Each row is where one point has got to under a steady rotation. How many steps took it there?
The counts run from 0 to 532.
[115 117  97 101 125 129 162 117 158 125 159 104 148 150  97 111 155 114
 125  83 113 134 108 110 103 107 141 153 140 123 144 164 139 117 120 190
  82 164  84 109 112 116 125 108 144 162 143 106  93 106 102  90  91 133
 135 144 126 189 161 119 164 165 138 164 172]
200
[131 136  67 102 159 145 109  91 163  81 169 128  96 174 142 125 141 150
 151 109 104 110  99 108 124 109 137 152 109 112 145 102 106  75 136 133
 122 179 129  71 170 139 139 118 113 169 145 113 159 120 137  91 137 116
 105 151 111 137 143 156 154 132  94 107 143]
374
[106 127 106  88 165  90 122 106 158 108 174 118  99 133 138 114 146 153
 145 106  98 137  99 123 141  95 141 126 141 125 122 126 143  77 130 146
 122 169  56 123 125 137 134  93 117 163 168 108 132  82 161 116 122  98
  91 167 134 166 140 112 163 156 109 169 143]
215
[127 138  70 132 112 165 164 124 149  49 171 136 112 152 109 103 162 139
 127 163 131 132 115 131 122 102 157 143 118 117 124 109 107  93 136 144
 106 147 150 118 131 133 146 122 103 145 138 130 115 140 156  49 133 114
 153 157 122 189 172 118 161 145  91 154 130]
0
[135  70  82 129 144 111 138 155 142 107 138 102 145 148  88 112 153 144
 148  84  95 131  85 125 123 102 136 146 127 112 159 110 131 112 134 168
  86 164  72  99 151 126 150  83 120 152 141  96 122 115 142  94 100 112
 159 146 135 168 147 124 154 164 130 123 157]
264
[112 166 106 129 144 150 124 104 172  69 159 136 137 142 149 128 163 140
  98 126 112 107 122 101 113  92 129 147 126 122 132 117 148  66 148 112
 120 157 139  85 143 105 134  89 150 174 167 127 134 130 116  77  97 135
 138 138 103 170 154 108 174 139  79 143 145]
479
[114  74  76 135 142 116 140 132 158 114 136  97 143 137  90 105 153 136
 152  82 108 142  82 118 122 111 136 153 133 105 176 112 127 108 136 167
  84 162  70  98 146 106 145  82 117 158 137 102 127 109 149 101 103 112
 162 162 146 166 152 138 161 148 118 124 146]
265
[123 101 100 113 155 108 137 121 173 104 182 119 120 150 141 102 149 150
 102 119 106 114 110 102 134  83 165 145 107  93 123 146 119  79 130 112
 129 160  84 105 125 120 134  90 121 180 160 124 121  89 157 127 125 144
 132 146 117 167 133 110 168 201 125 177 140]
69
[105 112 109 128 168 108 136 100 157 104 161 108 154 142 119 104 133 113
 115 107 114 122 130  86 104  94 125 155 127  98 123 126 138  92 120 125
 131 163 110 135 123 121 158 113 146 183 156 141 126 123  94  82  81 133
 118 132  95 184 128  87 184 168  81 162 156]
318
[137 116  84 104 168 154 124  86 171 119 167 113 100 156 153 114 150 149
 134 106 102 115 106 113 130 107 154 168 107  95 140 123 125  72 143 122
 173 152 112  82 133 120 126  93 136 189 137 101 140 116 115  99 136 146
 151 126 118 135 160 166 165 171 102 134 161]
230
[168 140  78 110 173 120 116 114 146  54 132 125 139 165 129 105 163 160
 142  87  96 131 128 108 126  81 128 146 136  93 126 114 140 148 153 162
 141 168 113 102 170 133 121 111 135 155 163 104 132 138 101 104 127 118
 131 126 128 180 147 149 165 162  98 127 162]
76
[ 97 130  72 109 122 122 105  98 135  74 158 143 114 136 140 112 163 162
 162 142 122 122 111  99 105  98 160 154 103 100 159 115 102  88 131 114
 146 159 120 107 138 121 148  98 124 190 140 114 144 127 149  82  99 109
 125 141 112 174 125 164 166 183  81 115 146]
188
[120 141 121  91 151 124 134 110 158 100 171 102 100 132 161 105 144 145
 131 120  87 113 123 134 142  88 130 151 156 137 112 103 134  41 167 111
 108 159  95 113 123 126 112  99 123 178 166 115 111 100 146  95 126 115
 138 160 120 154 154 127 154 162 116 168 150]
296
[145 143  85 126 147 123 133 158 163  58 169 114 130 176  80 139 128 158
 118 123 117 156  96 159 114 138 126 145 141 121 147 109 137  97  92 174
 102 156  90 124 159 126 140  75 145 109 146 107 124 128 107  84 134  79
 119 143 124 172 156 116 168 121 119 131 153]
469
[136  94  91 114 123 103 157 105 186  66 183 114 136 154  86 121 177 134
 135 106  96 128 112 133 112 101 129 145 118  91 149 124 107 126  89 133
 130 148 128 102 150 102 162  79 166 141 135  79 137  99 131 113 117 103
 143 142 100 168 151 105 175 133 130 148 166]
354
[129 145 112 120 159 128 149 112 194  74 169 110 118 150 111 137 144 136
 126  90 116 144 113  92 114 112 116 154 137 103 152 138 139 123 125 182
 108 158  86 128 153 120 124 114 160 153 140 105 109 105  86  99 122  94
  80 177 136 169 156 142 164 154 116 111 164]
282
[123 135  90 112 139  80 114 113 141  66 178 108 135 146 106 113 145 122
 149 128  78 125 123 124 103  98 132 115 125 115 145 108 137  86 125 123
 101 166  98 124 145 126 167 105 138 149 141 118 141 112 128 109  76 115
 103 139  91 186 102  76 169 123  90 153 152]
172
[137  89 104 113 111 108 157 103 167  81 218 125  99 160 110 129 159 141
 160 137 122 139 117 124 117 100 153 135  99  71 173 128  94 100 123 136
 126 142 108 125 115 124 142  82 128 140 123 109 124 105 139 117 128 108
 140 141 122 160 149 128 175 196 123 137 159]
394
[104 147  99 129 162 120 116  91 165  79 171 153 133 140 131 133 146 149
 107 117 121 129 100 100 115 106 144 119 105  99 143 134 154  98 107 121
 141 168 102 102 149 113 166  92 156 172 148 132 144 109 131  99  85 111
  78 153 120 188 138  94 168 137  71 140 147]
398
[153 125  64 133 157 130 125 156 156  69 154 120 147 183  77 134 136 154
 119 127 121 147  92 147 115 119 133 145 123 118 165 118 146 109  99 164
 113 159  84 121 150 117 150  72 125 117 153 112 132 139 110  79 126 100
 123 140 109 174 158 100 174 111 107 133 145]
470
[110 119  69 105 114 109 161 125 154 108 157  74 150 183  89  96 149 138
 140 106 124 159  95 123 114 146 138 162 144  98 138 134  96 115 102 173
  81 167 112 107 138 110 129  94 110 134 149 115 109 129 115 112 136 127
 145 150 107 164 120 116 177 136 140 170 141]
15
[123  91  76 145 137 132 171 116 179  84 156 121 135 154 118 112 163 143
 149 141 147 122  96 116 134  94 147 155 106 100 180 112 105 113 146 130
 102 140 106 114 140  98 133  91 109 170 148 115 101 141 171  95 129 114
 161 163 117 181 163 138 164 165 116 144 119]
185
[127 117  60 106 124 138 136 120 145  54 156 149 140 155 102 139 175 150
 142 139 136 115  93 121 131 113 156 153  98 125 142 130 103 109  92 149
 114 147 129 109 155 115 166  82 106 160 160 107 143 132 179  83  97  93
 130 145  96 176 136 118 168 132 105 137 131]
146
[180  83  78 114 149 110 158 116 150  80 163 131 117 168 115 125 167 138
 149 103 125 118 107 121 138  80 167 111 104  90 154 118 136 124 162 173
  98 157 101 119 129 147 147 102  89 148 167 103 126 115 141 102 126 119
 124 165 139 156 141 120 172 158 101 159 127]
328
[129 121 125  99 159 113 144 100 162 109 184 125 109 155 123 123 137 135
 140  94 116 134 121 105 120  96 128 153 139 114 133 139 136 121 112 167
 134 161  73 142 125 143 136 127 155 170 142 109 110  95 111  89 113 101
  94 144 119 192 160 131 156 197 123 143 178]
280
[128 168  85  92 130 138 132 146 159  53 161 122 124 161 108 115 170 148
 130 124  97 157 121 119 129 109 128 164 172 130 102 141 111 111 117 183
  83 172 117 109 136 120 115  93 122 117 167 139 120 121 135  96 151 105
 134 135 113 185 151 104 168 134 136 168 156]
404
[175  94 104 121 158 129 164 121 164  92 174  99 113 154 112 129 157 106
 147 104 105 127 114 134 119  92 132 135 128  93 153 102 137  82 162 164
 106 152 128 129 103 139 131  90  99 141 166 107 148 120  89  82 118 129
 151 138 121 121 155 115 195 145  92 154 152]
247
[164 137  95  97 154  90 155 106 131  80 180  87 149 171 121 100 119 126
 137 136 103 109 140 134 122 114 141 126 129 103 115  92 139  90 145 118
 122 147 105 150 143 143 156 118 134 181 156 113  90 133 107  90 101 122
 125 138  97 191 126  98 170 165  97 176 145]
92
[148 120  64 117 145 133 125 156 142  66 133 107 146 160 100 107 156 114
 113 111  96 107 128 108 106  74 153 160 124 131 132 137 137  95 149 163
  85 170 107 120 134 145 142 120  97 149 165 120 129 128 111  68  92 150
 144 139 117 179 124  97 171 149 113 139 143]
407
[131 148  62 102 142 177 147  92 163 100 152  98 124 173 117 139 150 123
 135 110 118 128  94 127 129 141 144 170 131 111 138 117 115  71 130 168
  99 166 145  91 146 124 127  94  95 165 146 128 149 146 102  67 133 134
 154 142 110 118 155 137 165  98  90 142 141]
454
[130 107 110  86 148 105 130  98 138 113 191 133 116 160 128 110 128 140
 147 109 119 130 126 110 114  94 130 161 125 110 131 141 122 104 108 157
 145 171  88 141 120 152 143 135 142 169 149 129 103 101 125  80 109 108
  96 134 114 196 156 119 158 206 115 154 180]
279
[126 125 115 105 144 129 119  96 148  83 177 126 119 130 127 120 160 166
 131  83  83 121 101 132 131 112 131 135 127  99 113 102 136  94 111 132
 148 157 121  71 174 120 152  77 171 169 139  92 138 101 139  87 110  99
 134 137 131 167 168 136 152 158 105 120 180]
191
[148 128  74  84 122 128 139  91 152 107 188  99 110 175 139 102 142 124
 147 134  81 117 128 156 124 103 168 138 119 113 146 108 125  65 168 121
 119 158 124  89 114 127 120 101 120 158 138  99 112 123 121 109 134 156
 168 130 110 155 143 125 168 149 117 178 158]
457
[165 141  77  96 152 150 112 136 128  67 171 115 109 165 124 104 136 148
 147 134  91 134 136 123 125 100 147 175 134  99 109 121 113  98 141 158
 145 164 113 134 137 158 133 119 109 153 141 140 118 136 108  73 148 124
 147 116 125 173 155 150 161 198 104 133 170]
116
[106 118  49 109 126 117 122  71 133 101 153 133 132 155 118 110 134 138
 152 108 136 145  86 104 108 122 153 129 109  76 157 126 127 109 135 155
 120 177 125 106 130 126 154 114 105 159 139 127 132 130 109  97 102 116
  99 168 160 155 138 140 169 136  52 134 145]
123
[116 156  56 109 119 122 125  82 142  77 158 124 121 175 133 117 119 172
 143 142 150 153 104 141 102 122 142 153 119  87 158 108 125  97 145 124
 146 148 120 124 133 109 117  89 125 154 150 112 101 159 105  81 128  85
 127 162 142 162 159 160 177 144  73 136 147]
349
[ 94 114  82 127 136 118 130 130 141 108 132  94 122 123 110  88 169 131
 146  82  93 155  98 130 113 101 156 134 147 124 114 112 145  96 137 191
 115 166  96 113 127 134 142 123 122 160 149  91 147  99 127  57  93 119
 136 172 163 171 142 131 164 148 104 147 156]
450
[143 144 129  90 175 123 128 117 138 114 186 101 116 168 141 146 113 149
 139 116 112 122 123 125 122 125 131 161 137 120 126 110 144  52 120 143
 137 158  79 134 139 141 126  92 135 180 164 124 119 121  94  78 107 107
 108 113  90 159 137 121 166 184 108 144 163]
505
[122 135  75 110 152 160 132  91 175  74 164 129 106 161 131 140 153 147
 144 113 121 111  90  89 127 123 144 163 100 114 142 106 101  87 118 145
 109 169 138  88 168 140 146 123 111 184 144 114 152 123 143  84 126 107
 106 167 109 136 146 158 150 130  91 106 133]
373
[132 160 124  89 151 130 148 117 159  81 173  96 109 120 149 124 142 140
 139 126  89 117 132 136 144  99 133 157 152 133 106  94 135  54 168 127
  98 140  87 126 138 125 109  91 135 187 154 123  91 112 144  86 123 102
 140 162 124 161 158 137 160 167 117 161 150]
297
[149 134  65  88 133 144 127  85 153 111 175  96 110 190 144 103 139 122
 148 125  90 123 116 140 119 112 159 150 126 112 150 112 124  71 162 130
 116 168 134  77 124 129 116  96 103 159 146 114 130 136 111  97 147 164
 166 121 104 143 146 132 169 129 105 169 154]
456
[130 105  85 113 144 122 141  92 153 123 156 107 119 149 118 105 140 147
 151  64 117 154  79 123 135 118 142 124 137  94 142 112 142 115 158 185
 101 181  95  91 148 134 122 101 119 152 154 103 112 109 128 103 135 105
 119 176 179 152 169 153 145 149  91 135 154]
491
[100 148  71 125 149 109 110 131 163  79 154 103 106 190 121 114 128 169
 126 129 128 162 101 118  90 115 145 160 130 128 157 123 124  77  98 154
 133 168  77 123 149 133 128 130 124 145 154 104 145 123 115  83 138  90
  77 168 116 167 123 146 171 145 123 119 145]
98
